In the data rows, 500 means zero.
Every row has a hidden score. How much higher is the second row's score than the first row's in each pair? 15 means about the same, 30 much higher and 0 much lower. The score is a weighted sum of the row's numbers plus the product of two more (or one squared), each taken from its middle value.
[364 465 531 766 589 719 587 309 461 520 636 714]
[419 666 438 414 436 388 353 699 711 624 477 560] ~ 19
[456 434 492 699 572 756 717 284 454 494 625 684]
[555 481 514 630 638 433 226 599 626 595 330 595] ~ 10
[421 444 497 615 609 650 585 347 398 458 597 660]
[559 591 528 384 385 384 406 558 586 539 478 543] ~ 15
[688 511 490 561 324 484 731 537 538 569 576 509]
[416 573 484 302 370 317 436 657 609 490 537 271] ~ 1
[573 461 491 408 465 403 597 484 411 394 503 443]
[481 595 485 502 530 361 316 598 630 549 369 545] ~ 13
[637 545 461 506 430 515 682 453 519 551 593 604]
[533 650 446 445 376 402 608 584 635 616 588 618] ~ 16
[403 447 563 805 547 707 642 319 477 459 613 746]
[519 496 508 419 472 521 588 431 437 521 562 594] ~ 12
[515 458 511 538 565 543 674 383 428 467 575 633]
[723 450 590 618 333 395 473 517 519 451 569 307] ~ 11
[847 293 493 680 436 561 577 366 440 497 630 442]
[576 320 524 972 580 652 000 784 683 660 296 767] ~ 13
[422 461 566 774 533 680 514 400 498 511 567 739]
[549 598 523 316 463 363 446 529 595 529 442 432] ~ 10
[425 343 420 454 691 643 673 352 258 348 466 456]
[642 251 469 919 522 580 000 856 704 688 256 703] ~ 16
[326 739 475 345 376 322 389 765 680 520 421 449]
[942 481 598 721 121 469 471 513 635 593 614 325] ~ 9
[455 713 459 212 465 227 439 728 739 587 627 314]
[430 322 444 520 677 713 653 284 281 343 587 436] ~ 14
[431 726 414 418 406 335 360 726 683 559 444 456]
[469 453 519 840 523 705 498 388 496 495 510 761] ~ 14
[380 438 533 136 930 472 524 440 329 606 284 444]
[526 443 409 575 582 470 048 886 757 653 313 682] ~ 4
[514 515 486 353 442 444 580 470 470 513 490 557]
[445 443 512 519 547 628 610 396 372 474 565 608] ~ 12
[328 361 518 498 709 741 697 286 300 347 570 529]
[398 313 459 665 722 908 662 266 284 393 516 465] ~ 20
[298 397 466 534 612 750 608 338 385 503 532 618]
[784 392 456 669 320 582 705 455 543 627 675 549] ~ 25
[392 424 471 329 562 431 568 435 341 341 421 381]
[671 762 519 496 114 379 514 737 754 591 660 345] ~ 18
[682 619 598 625 181 343 358 666 699 520 552 169]
[429 617 423 503 488 346 242 751 697 584 374 561] ~ 23
[284 430 528 249 792 475 526 368 326 550 297 466]
[548 563 498 302 512 297 499 501 498 478 453 468] ~ 10
[507 452 551 546 516 550 481 432 492 577 502 704]
[530 309 443 800 647 765 646 231 413 549 626 592] ~ 14
[891 370 544 717 270 540 510 422 523 542 657 403]
[426 468 506 350 365 353 368 628 482 304 465 244] ~ 12
[496 592 542 360 333 328 490 625 598 421 548 304]
[430 662 443 432 456 352 269 697 667 545 430 479] ~ 16
[274 381 518 442 646 718 570 349 353 500 473 660]
[373 772 443 299 348 356 347 723 676 595 437 420] ~ 16
[457 374 468 605 648 681 671 318 363 456 596 565]
[564 615 526 426 253 317 432 621 615 481 533 260] ~ 10
[438 688 443 263 634 215 364 670 713 605 496 363]
[445 299 433 575 684 720 670 278 316 389 539 503] ~ 5
[336 610 317 422 499 430 317 836 783 712 434 694]
[609 644 534 454 397 414 458 569 609 564 536 543] ~ 1
[421 680 472 478 376 407 540 660 670 608 590 579]
[464 318 421 572 629 676 707 264 351 391 581 509] ~ 13
[442 438 485 362 622 553 596 379 348 444 466 581]
[496 544 531 591 508 563 290 616 640 578 436 688] ~ 11
[379 655 437 390 430 323 305 753 686 586 382 458]
[572 778 480 408 210 356 458 675 706 497 545 339] ~ 12
[951 202 522 800 736 564 634 212 445 576 604 403]
[645 596 566 474 255 353 475 640 611 471 576 324] ~ 4
[501 533 520 347 389 378 501 563 512 463 441 403]
[531 722 548 480 413 363 426 577 624 611 494 535] ~ 11
[601 447 514 731 634 491 162 591 599 601 308 644]
[462 422 527 634 549 716 623 338 456 542 592 662] ~ 18
[712 387 469 547 435 529 678 395 435 485 604 492]
[472 524 456 322 522 314 456 568 509 439 462 352] ~ 10
[581 772 466 400 260 379 522 711 725 588 625 478]
[375 360 471 519 649 557 632 352 250 296 492 415] ~ 17
[087 397 616 541 782 903 614 259 135 461 308 399]
[526 546 529 346 506 462 416 519 503 557 412 562] ~ 7
[510 459 433 327 517 436 607 417 371 390 489 491]
[334 318 572 533 883 856 685 244 173 292 319 344] ~ 15
[562 558 506 425 647 362 300 549 596 604 340 543]
[468 537 552 499 530 435 326 580 523 555 386 615] ~ 15
[471 671 459 308 538 233 409 634 680 596 488 367]
[294 395 459 391 700 623 692 322 213 337 405 420] ~ 10
[532 594 476 369 589 262 405 539 574 568 387 513]
[279 754 474 304 377 324 359 743 676 517 422 433] ~ 14
[524 358 363 461 563 498 662 392 277 319 481 418]
[540 476 469 581 529 615 725 384 444 481 606 627] ~ 12
[543 414 440 457 475 407 557 480 368 248 500 370]
[467 730 539 397 248 277 429 696 754 541 601 198] ~ 9
[521 544 476 294 444 290 320 562 554 413 449 355]
[449 612 408 503 521 584 685 400 567 796 626 721] ~ 28
[645 659 401 413 376 422 622 570 657 645 637 641]
[649 365 439 669 508 527 694 374 341 355 549 451] ~ 22
[447 446 558 624 530 665 614 361 455 556 585 682]
[496 401 477 701 612 712 718 270 413 545 635 621] ~ 18
[439 422 544 650 609 712 572 366 426 485 562 657]
[345 423 512 316 671 587 522 450 352 512 415 530] ~ 13
[429 727 476 422 380 311 371 662 674 537 443 441]
[672 482 467 574 383 552 746 477 499 536 586 555] ~ 23
[408 707 429 384 443 322 301 741 688 583 416 494]
[341 312 479 556 806 783 665 218 240 335 458 371] ~ 15
[437 420 479 500 584 640 637 364 384 456 534 577]
[442 561 476 558 529 424 306 704 710 645 448 622] ~ 15
[252 411 508 376 681 644 621 335 208 432 416 432]
[768 280 423 672 509 594 634 281 351 358 559 435] ~ 23
[467 326 534 802 565 699 294 464 481 488 448 699]
[345 436 548 350 608 575 596 380 327 393 473 504] ~ 10
[545 537 526 421 439 364 498 497 524 524 498 490]
[713 767 559 542 085 388 459 760 774 587 607 272] ~ 19
[713 597 539 530 205 363 460 639 680 544 551 263]
[391 728 461 450 539 292 332 613 649 673 407 482] ~ 25
[447 633 413 435 466 449 492 689 714 674 541 667]
[513 597 479 270 546 233 580 555 613 544 484 351] ~ 24
[449 589 482 532 548 417 255 647 653 602 350 525]
[433 555 479 311 431 297 431 604 552 435 513 327] ~ 9
[702 510 526 549 312 421 557 545 546 450 526 341]
[607 615 533 403 266 348 480 627 626 454 538 312] ~ 11
[570 521 496 489 457 555 711 442 476 563 631 635]
[550 586 519 337 421 310 443 604 611 485 459 377] ~ 12
[765 445 452 645 355 486 644 449 471 454 639 446]
[620 666 464 333 338 302 442 627 627 487 534 413] ~ 7
[222 748 402 133 477 233 363 777 644 518 443 396]
[448 278 450 738 636 787 687 266 400 496 638 587] ~ 14
[350 748 462 290 396 282 384 734 671 472 468 356]
[417 455 473 324 609 456 611 434 346 449 480 512] ~ 13
[242 390 519 327 717 594 641 355 216 293 388 349]
[600 528 528 392 412 389 532 532 493 478 457 461] ~ 16
[098 431 529 274 714 634 679 295 250 483 381 455]
[520 416 456 428 600 511 649 355 295 356 522 483] ~ 22
[510 470 482 352 496 392 576 456 391 356 464 439]
[989 304 521 777 376 626 614 357 538 574 701 429] ~ 12
[594 400 469 536 537 509 640 451 347 346 517 446]
[606 551 525 440 343 340 503 592 553 477 517 391] ~ 12
[944 297 546 765 404 579 522 399 531 492 629 394]
[374 391 548 637 624 796 651 295 386 475 605 665] ~ 16
[508 501 513 647 519 491 290 590 592 580 421 670]
[563 497 544 485 377 344 422 535 480 451 480 297] ~ 9
[463 449 545 656 559 622 507 402 455 515 540 686]
[428 699 487 383 440 354 338 665 727 598 467 518] ~ 13
[303 303 466 627 764 788 634 276 230 347 424 435]
[349 487 579 679 534 622 468 491 529 589 541 753] ~ 9
[557 586 500 364 445 335 457 541 570 481 428 437]
[417 517 490 251 339 348 354 653 568 347 468 190] ~ 11
[485 495 465 274 564 312 453 461 529 494 382 421]
[416 395 496 493 636 658 628 349 345 432 553 580] ~ 18
[522 570 439 335 406 306 427 594 583 476 476 323]
[542 554 566 611 518 428 251 647 654 703 410 621] ~ 13
[513 611 503 375 442 339 480 523 574 530 450 449]
[542 646 506 420 356 353 489 608 651 542 560 463] ~ 16
[591 547 522 486 443 571 670 464 503 520 569 601]
[482 594 469 576 523 396 196 719 706 589 370 601] ~ 15
[533 545 472 343 639 335 413 498 545 568 365 452]
[416 567 407 523 538 517 502 567 688 757 555 770] ~ 17
[501 413 474 424 597 517 663 373 257 259 429 398]
[761 219 436 726 669 662 623 217 432 513 654 483] ~ 10
[472 460 535 603 577 623 533 393 435 540 532 661]
[685 649 599 547 142 331 386 653 747 630 538 190] ~ 12
[452 692 438 432 356 381 366 677 673 585 488 513]
[350 374 542 567 654 706 389 449 403 552 425 674] ~ 10
[484 467 542 389 548 462 601 428 416 452 467 535]
[527 501 525 404 530 436 589 462 432 489 479 519] ~ 15
[626 656 435 434 299 469 648 575 666 601 642 549]
[513 762 523 386 219 367 391 702 718 554 560 369] ~ 7
[443 445 528 590 570 680 503 387 431 552 566 696]
[687 400 450 499 508 563 688 384 444 470 652 549] ~ 18
[641 355 589 937 533 641 000 667 621 599 317 711]
[266 415 509 522 650 740 531 341 326 492 524 642] ~ 15
[516 292 458 921 652 783 631 254 477 601 675 602]
[609 469 507 459 445 427 629 526 420 387 534 376] ~ 16
[421 464 435 269 493 478 517 449 363 377 446 465]
[449 452 528 396 548 523 562 406 363 464 437 588] ~ 12
[555 633 496 374 403 342 459 590 604 501 477 385]
[429 728 494 431 318 382 387 727 705 591 514 487] ~ 16
[455 404 516 809 582 777 748 277 465 522 682 656]
[316 427 521 701 596 808 636 295 378 438 611 650] ~ 11
[216 741 453 197 474 282 353 772 648 494 439 409]
[474 378 415 456 681 618 671 332 252 332 483 462] ~ 18
[515 354 438 752 607 731 715 244 442 487 678 640]
[658 636 583 566 160 308 378 666 757 567 540 175] ~ 8
[378 412 533 361 602 569 464 376 380 462 464 558]
[418 323 442 499 663 684 713 290 271 314 526 466] ~ 24
[680 362 451 664 487 490 543 414 322 337 548 393]
[545 624 506 392 426 375 454 571 624 491 490 498] ~ 11
[531 472 545 474 506 553 576 449 437 476 512 572]
[632 424 485 512 461 427 490 496 366 290 438 332] ~ 19
[517 492 540 601 568 456 340 528 531 578 391 636]
[356 431 528 611 559 781 645 307 402 467 551 652] ~ 21
[644 688 523 390 293 324 489 651 673 497 552 360]
[541 371 527 520 834 512 166 555 517 611 285 590] ~ 5
[473 464 524 667 541 642 561 360 489 571 592 713]
[543 775 525 468 216 327 480 711 692 517 551 304] ~ 21
[482 732 477 378 365 352 421 691 727 582 454 453]
[625 700 589 538 167 328 414 716 733 581 580 163] ~ 15
[567 727 487 377 285 323 435 671 657 510 537 305]
[598 604 521 412 254 287 422 640 655 493 543 277] ~ 12
[247 387 501 356 686 658 572 346 293 495 418 539]
[533 613 477 428 434 429 544 494 642 610 578 614] ~ 20
[518 541 481 670 522 442 212 689 682 650 431 645]
[533 478 465 696 608 416 162 748 673 634 341 648] ~ 19
[329 575 396 428 469 399 144 892 733 587 338 557]
[531 565 506 515 583 379 315 581 619 591 401 518] ~ 12
[502 404 591 594 543 519 245 544 537 580 338 678]
[444 417 551 544 635 570 393 432 421 560 383 639] ~ 13
[608 445 489 500 555 581 685 396 428 500 599 594]
[484 473 506 462 579 419 455 475 460 523 391 508] ~ 18
[545 712 476 408 323 302 399 630 663 524 474 375]
[624 577 546 402 284 336 504 610 593 447 514 348] ~ 17
[681 704 612 598 097 354 426 682 768 597 611 213]
[600 738 572 478 185 335 482 730 709 495 592 255] ~ 18
[589 311 596 923 503 610 114 549 551 552 293 646]
[358 394 484 591 636 749 665 345 348 456 645 594] ~ 18
[515 648 495 387 427 332 401 581 630 529 431 431]
[568 599 529 411 289 321 449 657 621 491 512 280] ~ 17
[572 575 519 346 386 414 553 598 533 514 519 479]
[412 435 475 316 585 484 606 419 320 403 436 449] ~ 18
[468 467 533 701 566 670 606 313 485 559 619 685]
[552 450 486 495 494 558 696 426 451 513 607 652] ~ 21
[609 443 463 460 478 460 640 457 409 382 541 475]
[773 456 491 507 390 406 620 481 454 402 577 407] ~ 13
[453 686 480 471 433 432 366 639 684 563 445 505]
[501 550 505 651 577 434 228 586 625 632 347 650] ~ 14
[528 512 567 510 507 492 529 483 495 532 509 656]
[330 361 486 584 657 736 590 317 335 468 505 593] ~ 16
[635 529 552 415 344 381 621 535 524 482 546 468]
[702 593 589 530 233 373 534 632 625 531 563 329] ~ 14
[466 758 483 434 360 352 426 682 668 551 480 445]
[635 261 376 640 650 651 607 258 323 390 547 478] ~ 13
[840 594 603 627 145 394 427 571 691 591 625 256]
[383 370 447 437 639 619 649 392 176 270 458 425] ~ 24
[553 643 499 361 318 337 438 679 661 491 556 235]
[390 504 466 285 435 300 465 584 510 384 477 294] ~ 12
[520 517 504 450 503 459 478 474 458 559 494 527]
[338 388 480 651 641 740 684 313 368 463 655 612] ~ 18
[632 310 374 610 588 531 675 317 360 416 586 475]
[472 406 492 472 626 566 645 368 347 425 575 527] ~ 8
[326 395 475 491 638 724 616 317 327 447 551 597]
[684 752 476 523 170 360 506 692 714 593 626 369] ~ 21
[169 812 510 154 428 426 309 819 632 409 425 439]
[540 621 479 474 443 348 361 618 644 551 470 522] ~ 26
[325 242 437 501 767 753 689 291 225 346 499 429]
[487 481 498 513 537 548 672 377 456 513 577 620] ~ 14
[484 457 510 637 579 619 554 384 422 520 548 662]
[449 654 459 574 523 445 397 663 703 654 478 686] ~ 19
